One hidden turn or mirror swaps the rows below in pairs. Which row is each named row swapped with?
j468: [-25.1 -27.8  11.9  10.6 -46.9  -3.1  14.8   9.3  -2.4 -11.1 -23.0  50.7
  16.8  -8.9  14.6   0.1  13.4  31.7  -2.5 -21.3]
j580: [-14.3  -7.6  14.4   0.3 -14.7  -1.1  18.1   8.8 -30.2   5.4 -20.4  27.9
   1.8 -11.1  12.8  -8.6  37.2  22.1 -17.8 -11.3]
j501: [-20.4 -30.4   5.4 -30.6 -30.9  14.6  12.4   6.9  15.8  29.4   8.0  11.1
  23.8   6.2   9.3  14.6 -14.3  28.3 -14.1 -11.0]
j110: [-25.4 -37.1  23.8 -31.4 -43.2  11.3   5.7   2.9  -5.6  23.1  14.6  10.2
   7.6  11.3   1.7 -10.0   7.2  40.6 -18.9  -0.9]
j787: [ -5.6 -22.9   8.5  -2.8 -30.6  -3.6  34.6   8.7 -11.3  17.1  21.7  22.0
  -3.7 -28.0   6.4 -10.3  22.5  26.5 -13.5 -21.0]
j145: [ -8.5 -21.2 -12.8 -20.2 -32.5  16.3  19.4  -9.2   3.2   7.1  -8.4  31.5
  22.8 -14.7  19.1   4.2  19.0  26.8  22.1 -29.3]
j923: [-26.4  -2.4   0.2 -31.4 -24.1   8.2  27.2  27.4  -0.7  25.5 -10.8  27.0
  22.3 -27.0   3.0   5.2  13.1  20.6 -18.0  -9.2]
j769: [-31.5 -21.3  22.9  -2.8 -22.7   8.3 -16.1  -5.4  -4.3   7.4  -7.2   0.7
  29.2   0.6  23.8   9.1   4.6  37.4  -3.6 -23.3]
j638: [-45.6 -31.8  23.9 -20.5 -31.8   1.7  11.0  11.9  -6.9  14.2  17.4  13.4
  17.5  17.5   7.0  -8.3  10.0  42.7 -18.3   1.4]
j583: [-33.2 -31.0  24.6 -20.2 -43.8   5.7   0.1   9.6  -9.2  14.3  17.2  18.1
  12.2  15.1   2.6  -4.1   9.5  44.9 -20.5   8.4]
j278: [-19.1 -33.8  19.0  -9.1 -32.4  32.4  16.6   5.7 -22.3  10.6  -3.7   3.3
   8.3  14.9  20.4   6.6  10.9  53.7  -8.4  -4.4]
j684: [-15.2 -42.8  23.4 -30.1 -25.8  -0.2  17.0  -9.5 -13.3  19.0   5.4  30.7
  13.4   3.8  -8.7   9.3  10.2  43.9 -17.8  11.9]
j182: [-18.9 -28.7  23.6 -10.3 -27.8  21.1  13.6  -2.9 -17.0   0.4  -8.6  -1.4
  11.4  20.8  26.3  -1.3   6.9  51.2 -11.1  -7.2]
j269: [-16.5 -18.0   6.9   0.9 -27.2 -10.7  18.4  26.1 -10.5  22.2  18.6  24.8
   4.9 -30.5   6.5  -6.7  31.1  32.2 -11.3 -21.9]
j172: [  4.5 -27.1  14.5 -20.1 -16.3   8.9  19.3  22.6  -2.2  29.6  -5.2  22.9
  22.0  -6.2  13.7  -8.0 -20.8  22.4 -16.1  -0.5]
j64: [  8.2 -37.4   5.4 -12.8 -21.5 -12.5  19.8  15.4 -14.4   7.5 -20.2  38.9
  18.4  17.6   5.5  -8.5   7.6  20.7  -7.2  -3.6]
j27: [-38.9  -3.8  12.1  -7.1 -39.3  20.1  17.1  20.5  21.5  20.2  -3.7  31.6
  21.3 -13.5  21.9   1.9   9.6  28.6   1.3 -18.3]
j645: [-19.9 -28.8  15.1   6.4 -25.5 -11.3  17.2   4.4   2.2  11.1  14.7  34.2
   9.4 -18.0   1.7  14.5  36.1  42.9   4.4 -19.7]
j701: [ -1.5 -13.2  -1.8 -18.4  -7.5   5.2  14.8 -12.4 -16.9  14.7 -11.3  18.1
  16.0 -24.1   3.2  17.0  -0.7  20.2 -23.2 -11.7]
j831: [-27.7 -29.7  18.0 -28.1 -13.8  -6.5   5.0  10.2 -17.5   4.3  -9.7  46.4
  40.3  -9.0  10.0 -12.1  -5.2  33.2   3.0 -16.6]
j757: [-17.1  -2.2  18.4   8.6 -20.5   1.4  18.3  10.0 -26.6   2.3 -14.4  29.1
   1.8 -14.6  13.4  -8.6  31.1  23.4 -19.8 -12.2]
j380: [-28.6 -25.3  -2.2  -5.0 -59.6   8.2  32.4  10.5  -0.6   4.6 -16.4  41.8
  18.0   3.7  18.5  13.2  22.7  42.1  -1.7 -15.0]
j422: [-10.9 -26.9  -7.9 -28.7 -31.8  21.5  27.5  -2.6  -6.2  12.5   3.5  28.9
  26.8 -16.0  20.0   8.4   7.1  40.1  20.8 -28.1]
j744: [ -2.7 -17.7   4.8   2.2 -33.3  -5.6  18.7  14.8 -11.0  16.4  23.0  25.5
  -1.3 -24.9   4.7  -4.5  28.7  28.0 -12.2 -13.3]
j914: [-16.4  -2.4  15.9   0.9 -16.0   2.4  26.4   6.4 -24.7  -1.1 -13.9  27.5
   1.9 -22.9  18.8 -11.4  29.4  28.0 -16.3 -16.4]
j141: [-39.6 -15.7  17.9   0.2 -25.5   6.5  -7.9  -6.5   4.3   2.0  -8.8  13.6
  29.9  -4.3  16.3  22.7   0.8  40.1 -10.2 -27.0]
j547: [-15.4 -27.0  21.8  -3.0 -35.2  23.7  15.4   0.5 -20.6   6.6  -7.0   0.1
   7.8  21.1  23.4   4.3   9.7  47.9 -15.5  -3.9]
j555: [-25.3 -12.9  10.5  -7.9 -23.0 -10.7  14.3  19.4  11.2  22.8   2.0  35.7
  21.7 -32.2   7.2   5.3   1.1  15.4 -17.4 -26.2]
j120: [-44.5 -23.4  16.2  -5.4 -29.3   3.0  -5.9  -3.3  -4.5  17.9   3.3   4.4
  29.9   1.5  22.1  18.0   3.3  40.8  -0.2 -21.8]
j226: [-29.4 -25.4   8.2  -2.7 -50.5   4.6  30.9   9.3   2.1  -1.8 -23.5  47.3
  11.8  -7.1  22.0   2.0  27.1  27.3   2.1 -20.1]
j276: [  0.4 -34.1 -14.8 -20.1 -23.0  11.5  24.4   7.7 -17.6   8.5 -18.2  27.5
  15.7  20.1   8.2   8.9   8.9  29.9  -3.8   7.1]
j857: [ -9.5 -14.2 -18.6 -25.2 -23.5  14.9  23.8  -1.6  -7.7   7.4   2.0  32.2
  27.8 -17.8  12.7   8.1  16.4  36.9  20.1 -18.7]
j699: [ -8.8 -34.4  28.7 -13.5 -37.3   6.9   5.8  20.0  17.4  15.1  -1.0   6.0
  26.4  -1.5  13.1   0.3 -13.5  33.6  -4.0 -27.2]
j908: [  4.7 -43.9  -4.1  -3.2 -28.5  -7.3  12.3  20.0   0.6   9.6 -16.6  23.9
  23.9  22.7  19.9  -6.7  13.7  34.4  -1.2  -8.6]
j502: [-34.2 -33.2  26.1 -22.6 -55.5   3.7   4.3   1.6  -8.3  15.2  20.3  13.3
  12.7   2.3   7.9  -1.3   7.4  41.2 -23.1  -6.1]
j76: [  9.6 -33.7 -10.8  -6.0 -23.8  -8.3  25.8  27.3 -13.6  19.4 -19.2  33.2
  14.2  11.1  10.3   6.7  12.0  35.1 -14.6  -6.4]
j601: [-27.3 -37.1  10.6 -24.3 -20.6  -6.1   6.6   9.2 -20.8   6.4 -20.0  41.2
  45.6  -7.1  16.5  -4.8 -10.9  41.3  -8.5  -6.8]
j321: [-43.2 -16.1  12.1 -12.0 -25.6  11.7 -10.1  -3.4  -8.7  16.4  -8.1   5.8
  31.5  -9.7  16.6  20.7   1.9  46.5 -13.1 -14.5]
j867: [-17.5  -9.4  25.9   4.2 -15.9   5.6  14.0  12.8 -23.2   2.5 -13.6  34.8
   1.3 -21.9   8.2 -14.0  29.3  24.2 -11.7 -16.2]
j956: [  0.6 -47.3   3.0 -17.3 -20.2  -2.2  27.0  16.1 -17.3   8.2 -21.2  28.8
  20.0  22.0  17.0  -1.2   3.6  30.2  -6.6   1.7]
j236: [ -9.6 -18.9   1.2  -8.3 -23.2 -13.8  13.3  17.9 -14.7  21.6  25.2  17.6
   7.5 -19.6   4.1  -3.2  29.2  19.8 -12.5 -12.3]
j348: [-15.8  -9.5   9.3  -7.1 -14.8   4.2   7.4  22.8  20.6  21.4  -2.4  19.9
  11.5 -18.3   8.4   4.7  14.4   8.6   0.1 -23.2]
j663: [  1.3 -12.1   8.6 -11.7 -13.6   4.0   1.8 -13.7 -13.4  18.1  -7.7  11.8
  12.9 -32.9   5.9   5.4   2.8  17.6 -13.4 -22.1]
j188: [ -6.8 -13.3   6.7 -21.4 -17.7  -2.9  15.2 -12.6 -25.6  25.7  -4.2  20.7
  12.9 -33.2   5.8   3.3   3.4  11.8 -16.1 -15.2]
j640: [-23.0 -32.8  18.7 -22.5 -25.9  -3.1   1.2   0.8 -13.5  -2.8  -8.4  42.7
  40.9  -7.5   9.6  -9.3 -14.0  43.6   0.5 -14.6]
j332: [-25.4 -31.2  20.4 -23.2 -39.1  15.6  15.5  17.5   1.4  26.7  -6.7  17.0
  23.7 -12.6  11.3  12.5 -21.4  36.6 -28.7  -2.1]
j147: [-21.8 -24.5  -1.6 -14.3 -56.9   3.6  28.3   6.2  -0.4   6.4 -27.2  51.3
  15.1  -9.3  14.9  -4.9  23.6  31.6 -19.1  -5.6]
j644: [ -8.9  -7.6   1.2 -18.6 -18.1  11.4  15.4 -10.2 -26.3  18.6 -13.9  15.8
  16.2 -35.8  12.7   9.8   9.7  23.0 -23.2 -11.6]
j989: [-16.4 -33.1  24.1  -1.8 -41.0  20.0  13.6  -2.0 -21.3   3.7 -13.4   3.8
   7.9  16.9  26.5   6.1  12.7  51.0 -13.0 -11.6]
j928: [-26.8 -25.2  13.8  -9.1 -58.7   3.9  15.0   5.5  10.5   5.3 -25.4  46.6
  10.2  10.9   8.4   0.5  17.8  35.7  -9.4 -16.8]

j867 is swapped with j278
j923 is swapped with j699
j956 is swapped with j226
j172 is swapped with j27
j145 is swapped with j601
j468 is swapped with j276
j348 is swapped with j332
j76 is swapped with j928
j236 is swapped with j502
j580 is swapped with j989
j769 is swapped with j644

